In the rows, zero is written as 128.
One turn or mirror swaps these rows in pairs. Which row does each one swap with?
The rows were stretched afterwards, more along some directions than others.
kog: [122 169 104 121 103 134 147 122 147 120 119 147 119  87 141 137 119 100
 103]
Gek: [133 139  93 135  88 136 113 166 149 109 136 148 113 111 126 116 148 107
 128]
geg: [110 130  95 142 129 115  77 125 140 122 103 138 141 134 148 153 172 117
 104]
dibod: [114 105 131 150 138 130 118 159 166 110 107 141 133 145 127 142 102 105
 128]
lugiz: [118 154 113 112 126 135 116 157 149 133 137 176 140 137 133 116 106 131
 125]
femu: [108 164 106 121  87 118 143 137 135 115 113 152 119 129 122 119 158 107
 130]
vami: [105 139 107 110 111 107  98 127 161 107 134 153 137 121 114 114 144  96
 130]
nota: [132 134 111 109  98 110 113 153 127 101 124 145 115 111 102 127 133 141
 132]
lifo: [115 137 109 140 125 121 114 131 160 100 126 163 125 126 163 145 145 119
 123]
dupo: [ 95 143 113 107  99 122 106 109 165 106 145 176 142 115 142 143 130 106
 135]
muli: [127 128  94 145  65 125 104 149 131  97 111 153 120 109 123 135 143 119
 123]
Rafiz: [103 111 126 135 115 109  86 138 132 108 108 146 145 146 127 163 140 118
 133]
poro: [124 128  98 149 122 106 105 122 144 102 117 142 137 114 125 101 123  96
 117]
kolim: [114 153 106 111  96 129 114 107 154 103 142 178 139 122 140 125 140 110
 143]
tafe: [117 138 105 124 116 114 111 157 149 126 149 143 128 134 154 122 148 102
 146]
Musev: [120 145 136 129 122 121 146 134 139 115 127 161 151 130 104 116 104 118
 125]
duvi: [ 92 135 125 121  95 111 113 149 148 104 125 166 136 103 143 158 115 144
 120]
vob: [ 85 127 122 116 108 107 107 142 161 108 119 169 130 121 136 166 117 111
 123]
Zodib: [121 144  92 136  84 134 102 121 154 113 110 156 123 112 154 164 160 105
 116]
fom: [130 131 106 138 111 110  93 115 142 119 116 148 136 150 114 119 134 107
 129]
toput: [119 141 105 124 112 135 111 146 137 105 131 161 116 106 131 145 126 111
 121]
ral: [117 120 110 123  90 141  79 145 163  97 143 158 110 127 129 126 139 103
 130]
bif: [100 149 130 105 119 116 121 149 150 130 130 158 127 125 143 161 117 144
 129]
Rok: [118 121 110 127 114 110  94 139 166 103 126 145 134 130 117 116 145  93
 138]
Kag: [113 128 105 137 124 132 101 145 139 102 104 148 117 105 135 155 135 114
 107]
gilin: [110 127 127 113 125 135 106 140 154  92 126 136 108 102 130 140 129 107
 132]
Pufat: [107 157 100 115 138 124 123 127 145 112 152 153 106 106 136 131 118 122
 120]
fik: [137 112  96 153 107 137  88 170 155  95 124 140 105 125 137 141 152 106
 130]
tolag: [107 158 122 119  92 111 161 164 130 143 127 137 143 120 114 135 130 123
 129]
vede: [107 111 125 140  95 122  99 159 147  94 126 148 115 139 103 166 124 148
 128]
gole: [103 137  92 142 128 113 115 174 134 107 104 146  99 128 150 144 144 130
 119]
Mosop: [120 163 100 117 118 107 162 155 129 125 135 138 131 115 116 112 132 109
 127]
zub: [105 150 124 109 149 141 102 160 149 132 117 145 133 139 122 116 145 129
 105]
renu: [ 82 117 125 125 108 102 106 156 166 103 110 154 125 125 129 169 123 111
 121]
kov: [128 123  98 158 108 112 112 131 141  95  90 150 124 142 134 139 137 106
 139]
vimu: [103 116 101 144 108 108  91 149 137 101  99 150 130 142 133 177 156 132
 108]
Pode: [124 129  84 132 114 106 100 139 135 105 114 156  98 114 144 140 129 115
 109]
bezog: [134 128 117 136 100 146  84 141 157 109 108 138 136 121 115 141 143 126
 100]
vup: [108  96 131 148 124 119 110 152 172 101 112 133 136 137 120 146 114  98
 136]
Kuzu: [110 143  93 107 105 131  92 137 153  89 123 162 103 118 116 121 159 127
 128]
sig: [102 137 110 120 118 127 138 170 150 111 115 153  99 123 103 122 104 114
 118]
Gitik: [138 125 109 147 120 109 143 153 134 130 116 135 123 130 148 128 126 115
 129]
Dutus: [127 140  96 130 138 135 105 154 139 114 119 139 116  92 145 119 128 115
 106]
Masom: [131 144 116 112 108 113 114 106 115 118 121 159 151 120 129 133 148 140
 130]
risat: [117 159  98 117 108 121 114 157 118 119 128 162 131 135  99  94 140 133
 124]
fol: [132 138 123 129 123 144 123 158 152 135 116 131 141 120 109 128 120 108
 113]

toput pairs with fik
Zodib pairs with fol
bezog pairs with kog
gilin pairs with ral

One turn or mirror swaps these rows in pairs. Which row does each one swap with?
The rows were stretched afterwards, more along some directions than others.
nudoz: [147 132 120 170 102 124 124  91 113 122 142 109 116 104 120 144 136 129
 134]
puni: [101 135 157 133 121 121 125 119 122 133 131 146 139 132 111 123 133 123
 155]
mon: [125 121 106 155 111 134 135 135 144 119 156 118 152  95 124 142 123 138
 169]
Fote: [128 138 134 166 115 138 116 118 130 132 126 119 121 116 122 160 122 127
 143]
guri: [108 134 146 113 133 121 136 120 126 126 130 154 136 131 109 110 131 131
 143]
mis: [133 122 148 124 130 122 134 126 140 155  94 136 134 160 152 146 136 113
 138]
gebob: [120 129 127 158 104 140 128 107 117 122 140 122 131 110 117 151 134 124
 165]
logor: [106 136 143 125 118 118 142 104 114 124 141 147 140 124 110 110 137 126
 165]
domu: [127 151 153 112 143  81 119 114 108 124 101 106 138 138 159 160 115 132
 115]
fef: [129 122 128 170 102 142 112 121 129 127 140 122 130 116 115 151 138 126
 146]
Nofem: [140 117 149 135 131 116 132 115 140 150  96 125 127 160 164 156 133 120
 142]
dorug: [104 140 144 124 111 130 131 110 115 119 137 137 128 115 107 102 139 131
 138]
Tesok: [133 135 128 143 117 141 109 108 110 124 141 121 110 105 125 147 107 137
 164]
Nir: [133 137 136 154 103 151 103 116 130 117 147 114 114  95 118 153 113 146
 147]
fil: [ 97 147 157 144 117 136 132 112 119 120 144 131 134 105 120 128 129 130
 159]
geraz: [140 127 154 120 127 105 133 115 138 146  96 130 123 146 159 150 120 115
 130]
mos: [137 123 117 151 116 130 125 117 126 127 135 132 120 113 116 141 128 131
 138]
rume: [115 148 144 113 130  99 127 125 105 130 103 115 155 138 147 152 124 120
 115]
mamu: [ 99 138 161 125 120 144 122 110 109 118 142 138 130 126 110 121 147 130
 156]
Biz: [130 125 147 113 133 108 139 125 143 152  96 139 130 156 158 142 119 121
 134]
Laga: [138 123 132 147 103 140 127 115 140 111 143 130 129  93 112 140 138 136
 142]
Fopan: [107 127 130 150 141 125 142 121 112 131 143 138 146 124 128 118 132 119
 172]
tize: [124 128 102 160  92 131 130 115 130 115 149 111 128  98 132 133 123 140
 155]
tola: [141 121 157 121 129 106 120 119 146 146 101 119 123 151 160 154 122 116
 134]
dizi: [ 97 132 136 138 121 121 141 112 120 123 144 141 142 111 127 117 140 128
 146]
Bef: [132 129 127 145  93 135 119 112 127 124 153 127 116  93 109 143 126 142
 157]
ronot: [114 148 139 126 133  94 135 112  98 127 104 112 160 149 154 153 137 126
 111]
geti: [133 126 123 160  95 141 118 109 125 123 138 116 110  97 116 139 130 133
 141]
Lepo: [133 146 135 124 142  97 120 112  94 122 109 105 152 148 148 147 137 127
 113]
bigi: [132 143 129 121 140  96 120 115 100 122 118 103 150 140 153 147 128 128
 115]
buzen: [102 148 161 123 115 121 138 101 121 128 126 137 133 120 115 125 129 127
 149]
Nula: [111 143 124 143  98 119 128 122 126 110 137 120 129  95 122 138 114 123
 160]
pona: [105 139 151 143 132 128 123 110 103 111 130 132 121 134 127 111 139 107
 161]
lenom: [112 139 140 115 131 136 126 111 105 121 146 148 129 128 114 100 128 131
 156]
foto: [114 148 149 119 125 104 123 113 104 129 107 106 146 142 148 161 129 127
 108]
Gub: [116 145 153 142 131 130 117 102  99 128 140 140 114 122 117 114 125 130
 143]
sezu: [128 140 135 117 136  88 127 111 101 126 109 111 150 147 148 147 137 122
 105]
Dol: [126 145 141 137 137 107 123 108 114 124 136 134 129 128 115 114 129 131
 135]
novom: [122 126 137 170  94 140 119 121 133 116 141 114 126 101 115 150 145 113
 135]
nef: [117 144 148 122 132  99 121 116 105 127 105 105 150 149 155 156 133 115
 107]
Mif: [104 139 168 127 114 111 125 117 133 118 134 132 131 109 111 125 129 121
 148]
giput: [130 124 149 130 132 125 131 127 138 140  99 128 131 161 161 146 145 111
 120]
Selil: [135 122 146 119 131 117 137 129 149 146 104 137 133 157 155 144 132 119
 129]
pozol: [120 147 156 124 140 104 122 110  96 118 102 107 147 150 156 154 136 117
 108]
miz: [126 150 154 121 150  88 120 111  99 126 101 107 139 147 159 166 118 129
 117]
Lasu: [149 116 150 127 138 122 119 119 133 142 104 123 126 161 155 140 141 112
 132]
tonip: [102 140 153 137 126 129 139 106  99 121 129 151 138 118 109 117 147 118
 137]
dizuz: [ 92 141 145 144 126 124 131 103 101 125 127 128 124 129 137 118 123 125
 166]
dabuv: [130 142 138 128 146 101 120 111  96 121 106 105 143 152 158 153 131 126
 111]
zimen: [132 122 151 117 140 120 127 123 138 151 100 129 129 158 161 148 124 116
 145]
suve: [145 118 154 120 124 112 125 111 143 150 106 126 117 154 153 144 130 124
 133]
zok: [132 117 155 112 129 118 131 126 151 150  95 131 132 160 154 151 134 114
 135]
Tig: [127 120 126 157 110 138 115 115 140 108 151 106 130  92 134 155 132 144
 153]
Moz: [137 136 129 174 104 134 116 104 122 113 156 103 117  84 125 151 124 139
 153]

dizi pairs with Tig
Nula pairs with pona
guri pairs with mos
ronot pairs with Nofem
nef pairs with tola

One turn or mirror swaps these rows in pairs. Which row does each one swap with?
The rows were stretched afterwards, more along some directions than others.
tuke: [129 128 130 131 135 167 137 127 122 137 130 135 120 144 134 125 138 122
 135 132]
lefu: [132 134 133 106 124 126 124 103 135 161 110 136 141 118 130 161 145 153
 140 134]
gona: [137 100 150 117 124 134 120 107 131 122 121 132  95 115 147 159 155 153
 106 134]
sise: [117 119 114 154 130 145 125 119 143 141 141 168 125 138 132 137 127 149
 106 125]
bita: [150 113 110 133 119 134 114 128 123 143 137 153  97 118 146 136 145 177
 107 145]
pesul: [129 116 132 131 141 165 128 136 134 161 139 144 129 110 133 139 137 171
 137 131]
bopi: [148 135 107 108 115 140 139 126 124 162 129 136 160 138 130 128 149 174
 111 151]
Dov: [179 106  95 117 120 113 128 106 113 142 135 143 127 141 123 129 156 202
 110 171]
volu: [114 105 122 137 144 164 130 133 138 139 139 151 141 125 139 172 153 151
 134 120]
nudi: [166  81 145 105 141 124 129 127 115 154 144 127 132 116 110 130 150 205
 129 142]
Kavag: [124 124  94 160 128 131 124 133 142 134 128 172 127 147 138 126 116 151
 129 136]
pabof: [124 107 135 125 120 136 120 136 128 139 106 148 132 139 132 155 159 155
 148 131]
fufip: [135 136 149 128 101 137 124 128 141 158 136 114 135 129 115 122 160 156
 124 109]
mal: [131 112 109 155 137 131 120 131 136 131 137 154 119 121 150 137 130 174
 118 131]
Bigon: [132 103 136 114 124 107 131 130 129 162 123 142 143 114 102 118 126 161
 131 125]
nes: [128 115 138 124 120 103 132 138 127 144 121 143 134 117 144 142 145 151
 139 139]
Masin: [159  76 129 114 118 139 125 105 124 130 146 134 109 122 138 165 168 190
  98 132]
tir: [141 113 106 145 134 155 125 136 125 138 127 154 114 126 151 136 136 159
 132 144]
lifi: [130  98 107 118 123 129 109 145 134 148 151 138 109  88 135 162 163 157
 116 106]
burob: [163  73 134 113 132 120 123 111 103 150 132 142 140 139 125 117 131 190
 120 152]
Gud: [127 115 146 112 119 125 132 126 131 167 167 111 118 103 115 147 161 164
  96 114]
sugiv: [148 141 112 116 114 125 155 117 127 162 141  97 136 143 126 142 150 173
 101 140]
Bap: [126 121 150 140 115 138 114  99 137 142 115 119 114 134 127 143 145 145
 121 141]
nesog: [144  80 142 122 147 100 137 117 117 149 146 151 144 129 111 135 138 196
 120 132]
mus: [138 120 137 108 117 156 112 133 133 130 121 118 105 121 159 157 151 138
 131 120]
kalof: [141 109 130 115 131 125 133 121 127 136 136 172 121 115 147 179 148 166
 129 153]
logef: [138  75 179 105 131 106 104 132 137 142 148 158 125 107 115 149 138 172
 135 104]
mored: [121 111 112 151 130 144 131 137 123 153 133 151 132 118 125 115 126 155
 124 139]
dozof: [143 101 157 124 114 143 109 107 112 132 119 143 107 144 125 133 141 154
 112 144]
bibi: [136 133 139 121 134 134 127 113 140 143 104 153 114 148 138 154 129 158
 130 151]
bapir: [129  98 139 138 101 156 117  96 135 133 121 118 119 146 141 127 156 150
 122 117]
giz: [146 133 107 134 102  98 139 114 131 149 123 151 140 158 115 144 140 160
 118 143]
navo: [145 111 131 111 132 128 100 117 137 130 131 173 110 121 126 156 148 143
 149 138]
vusi: [148 116 128 139 134 150 123 134 128 151 133 147 134 127 138 109 121 166
 115 146]
furez: [149  77 151 109 138 109 105 127 119 144 137 166 134 123 113 115 130 175
 139 118]
feg: [167  83 140 111 133 122 123 119 111 145 142 140 129 136 113  97 140 184
 123 143]
tam: [124 108 131 118 131 149 120 117 139 129 123 161 122 143 128 161 145 147
 136 154]
lini: [177  87 127 112 127  99 124 118 117 154 139 139 131 120 114 116 143 203
 121 143]
Tipa: [118 105 132 148 135 151 126 134 139 132 141 162 127 136 138 132 120 157
 126 122]
Favez: [154  80 129 115 133  88 127 124 115 129 147 163 128 143 118 136 136 177
 113 144]
Nado: [150  81 128 119 134 102 115 105 120 137 138 158 128 134 137 135 134 197
 129 134]
zuser: [136 121 129  98 115 132 124 132 136 157 132 118 135 127 156 141 152 161
 128 130]
Bili: [119 112 112 151 137 152 120 144 129 139 135 158 136 121 129 127 130 145
 131 121]
moziz: [163  90 124 128 137  84 125 122 119 143 146 147 122 136 118 119 139 192
 110 131]
vatig: [115 127 117 108 105 139 143  95 126 143 130 136 135 132 151 164 145 136
 129 142]
kilip: [158 124 117 133 122 126 125 136 136 131 121 151 110 155 142 145 152 162
 107 133]

pesul pairs with nudi
Kavag pairs with moziz
mored pairs with feg
bita pairs with Dov

One turn or mirror swaps these rows in pairs. Which row does each one swap with?
The rows were stretched afterwards, more along some directions than others.
Lalo: [119 143 183 122 108 119 105 107 165 149 109 128 111 158 118 129 157 148
 119 106 131 131 157  87 149]
kez: [104 111 159  98 105 111 127 118 133 150 122 126 114 174 137 113 163 154
 129  86 138 135 155  79 140]
mora: [114 100 142 113 128 100 138 123 143 143 133 158  98 129 129 132 124 157
 155 106 148  90 142 116 123]
fam: [105 110 157  96 108 103 133 123 131 159 118 131 118 174 130 115 159 156
 128  95 144 136 153  73 134]
seba: [109 118 157  94 103 103 142 132 129 160 120 132 115 171 137 115 158 153
 130  94 153 141 156  72 123]
bep: [ 95 131 167 107 107 121 114 124 143 163 110 155 120 152 116 140 111 155
 153 106 147 107 159 111 131]
gaf: [ 97 119 158 101 109 106 132 124 135 165 113 126 114 179 130 110 157 154
 126  88 142 136 152  75 130]
nel: [122 109 152  99 112 103 149 134 135 156 132 146  98 150 140 122 151 163
 144  94 150 117 154  96 125]
pamab: [112  98 146 101 112 107 142 134 128 151 130 149 108 152 139 118 150 160
 142  96 151 116 146  91 125]
Zose: [ 82 152 181 123 147 109 121 105 166 146 115 117  83 162 119 114 152 133
 123  78 116 100 147 102 160]
Zof: [ 95 130 171 112 108 122 110 120 148 163 114 156 109 155 116 140 111 154
 156 106 144 100 157 111 132]
mivu: [113 140 184 120 110 113 100 100 170 147 107 129 105 165 110 133 154 145
 118 110 129 125 151  91 149]
Dip: [ 78 150 177 130 151 107 116  97 174 144 111 121  84 148 104 120 145 135
 117  79 120  94 145 110 174]
kovab: [ 81 136 169 107 130 113 112 112 146 150 118 116 105 169 130 114 162 138
 122  78 119 119 149  98 154]
Rege: [ 93 130 189 116  81  80 106 105 135 157 106 136 132 179 111 121 147 157
 127  94 142 132 156  92 134]
Lozo: [ 91 124 157 108 100 101  93  99 151 128  86 142 129 146  93 132 142 154
 134  89 127 122 132  91 149]
kave: [ 98 110 140 105 120 107 125 120 136 169 121 154 128 118 124 140 130 166
 153 107 153 105 127  86 132]
lunor: [ 85 140 145 126 132  98 101  84 178 135 116 135  96 147 102 125 100 134
 128 107 115 105 142 112 142]
doza: [107 149 139 124 123 100 132 116 156 123 120 112 108 151 115 109 105 148
 118  96 125 113 167 102 146]
Rafit: [ 94 124 146 110 110  95 110 115 146 124 107 117 128 148 112 113 114 149
 119 103 139 102 151  79 142]
Baf: [ 86 114 175 126 113  97  94 107 157 133  96 150 119 153  92 141 149 178
 153  84 135  81 143 108 163]
gete: [120 148 204 126 133  91 118  96 177 140 113 113  72 161 103 124 170 119
 109  79 127 112 160 105 150]
kero: [ 80 130 166 126 109 123 107 105 140 150 127 160  95 153  98 160 145 129
 145  65 141  99 147 108 145]
sipof: [ 80 115 181 126 117  95  98 104 152 141  99 151 116 150  93 142 154 175
 147  77 140  70 146 108 162]
pof: [ 83 101 179 112 136  79 108 120 156 139 115 150 125 134 120 128 139 149
 159  95 138  62 140 108 146]
zele: [100 159 173 114  81 121 112 115 136 149 104 131  95 140  99 134 151 133
 112  71 154 109 147  72 134]
forul: [ 88 108 160 117 113 109 122  92 148 157 113 151  92 132 105 135 124 144
 142  67 131 107 133 112 137]
zaf: [ 86 113 140 108 112 105 106 126 129 173 115 154 134 124 125 134 127 165
 153 112 154  98 121  83 127]
kig: [102 139 136 127 123 103 127 114 152 120 117 110 117 155 115 102 104 144
 115 100 126 115 161  98 145]
bozi: [116 154 155 105 105 116 140 119 146 153 100 125 117 138 114 119 126 138
 109  79 139 152 146  99 137]
Gopa: [ 91 138 167 118 113 119 119 108 144 152 121 155 115 167 107 153 136 139
 135  81 134 125 152 111 166]
Moru: [ 93 146 155 115 117  98 110  90 164 155 115 124 105 162 103 116 118 123
 121  91 128 124 147  83 136]
tiz: [ 97 128 174 138 102  98 109  98 152 147 114 136 105 135 117 129 142 145
 108  82 133 109 140 126 151]
reko: [ 93 121 152 107 101 101 100 102 151 130  85 139 136 143  91 136 145 157
 131  88 130 122 126  86 151]
bes: [103 128 165 119 101 114 121 109 148 145 104 144 104 124 112 144 134 140
 124  85 140  98 139 123 161]
faf: [ 91 121 148 109 110  91 106 126 144 128 107 123 135 145 116 114 112 146
 128 103 146  99 145  78 130]
muzo: [ 83  94 186 115 127  78 108 112 158 145 118 160 119 135 110 135 141 151
 159  91 143  60 145 114 151]
modu: [ 96 132 158 131 131 122 113 114 150 171 137 153 104 130 116 139 114 139
 127  99 133 107 153 107 138]
gez: [115 151 136 132 135 113 150 104 163 140 127 118  91 153 112 111 117 145
 110  87 120 123 165 111 148]
Zonod: [ 92 147 152 117 126  98 112  84 172 153 115 128  96 156 100 119 108 130
 117 101 122 116 152  98 141]
fafif: [ 92 136 144 113 104  94 115 120 145 128 104 115 130 153 116 107 108 152
 117 105 142 110 157  82 135]
beno: [ 81 143 176 123 143 111 120 105 160 151 118 115  86 166 125 115 155 138
 122  78 123 107 156 115 157]
taruz: [101 131 145 105 102 106 104 108 143 137  92 133 132 133  97 128 139 141
 121  90 135 141 124  80 145]
fufab: [108 114 138 113 124 114 135 119 147 167 127 152 118 119 129 137 144 162
 144 102 144 117 131  94 135]
Keb: [ 80 106 172 106 122  86  90 117 151 121 117 133 133 134 126 126 132 142
 149  94 137  72 140 101 144]
veve: [116 153 151 106 106 113 141 122 144 155 101 127 119 134 112 119 129 140
 108  77 137 153 142  94 138]
zanam: [ 80  93 186 115 142  79 107 111 163 145 119 158 115 135 115 136 144 151
 164  98 142  66 138 115 155]
suru: [ 92 119 143 109 111  97  99 121 141 118 113 120 136 143 121 114 116 147
 125 106 135 103 150  85 143]
latus: [ 83 157 180 127 144 113 120 101 163 146 115 119  79 152 110 121 149 131
 115  76 120 104 142 105 168]
tobom: [ 88 102 188 115 131  81 113 114 156 152 119 162 120 151 111 128 148 152
 153  98 141  77 146 117 155]
patun: [ 99 126 175 121 101 118  92 101 159 157 108 143 119 165 111 133 139 158
 135 112 137 116 152  93 150]
penoz: [ 80 103 160 124 113 108 119  87 154 155 114 154  91 134 107 133 123 149
 147  73 129 103 136 119 135]
gabos: [ 79 101 169 111 134  79 101 119 153 129 118 145 131 130 119 130 133 143
 152  92 145  69 142 112 143]
kasir: [130 150 197 126 126 102 118 105 178 140 111 116  74 156 104 123 172 126
 108  84 127 122 156 101 152]
Dilim: [ 78 141 170 129 153 110 122 100 163 149 114 122  88 162 115 112 148 132
 122  80 118  99 142 114 157]
roto: [ 86 158 176 130 140 114 121 103 164 133 106 118  83 139 102 121 140 131
 122  78 127  88 136 109 170]
lanu: [ 81  98 171 121 143  84 106 115 159 133 119 152 125 129 114 129 131 142
 156  97 144  58 134 113 143]
todap: [ 95 135 154 133 133 121 114 113 153 165 138 152 104 122 116 135 116 136
 119  99 135 115 149 104 135]

Zof pairs with veve
Gopa pairs with bes
kero pairs with tiz
todap pairs with penoz

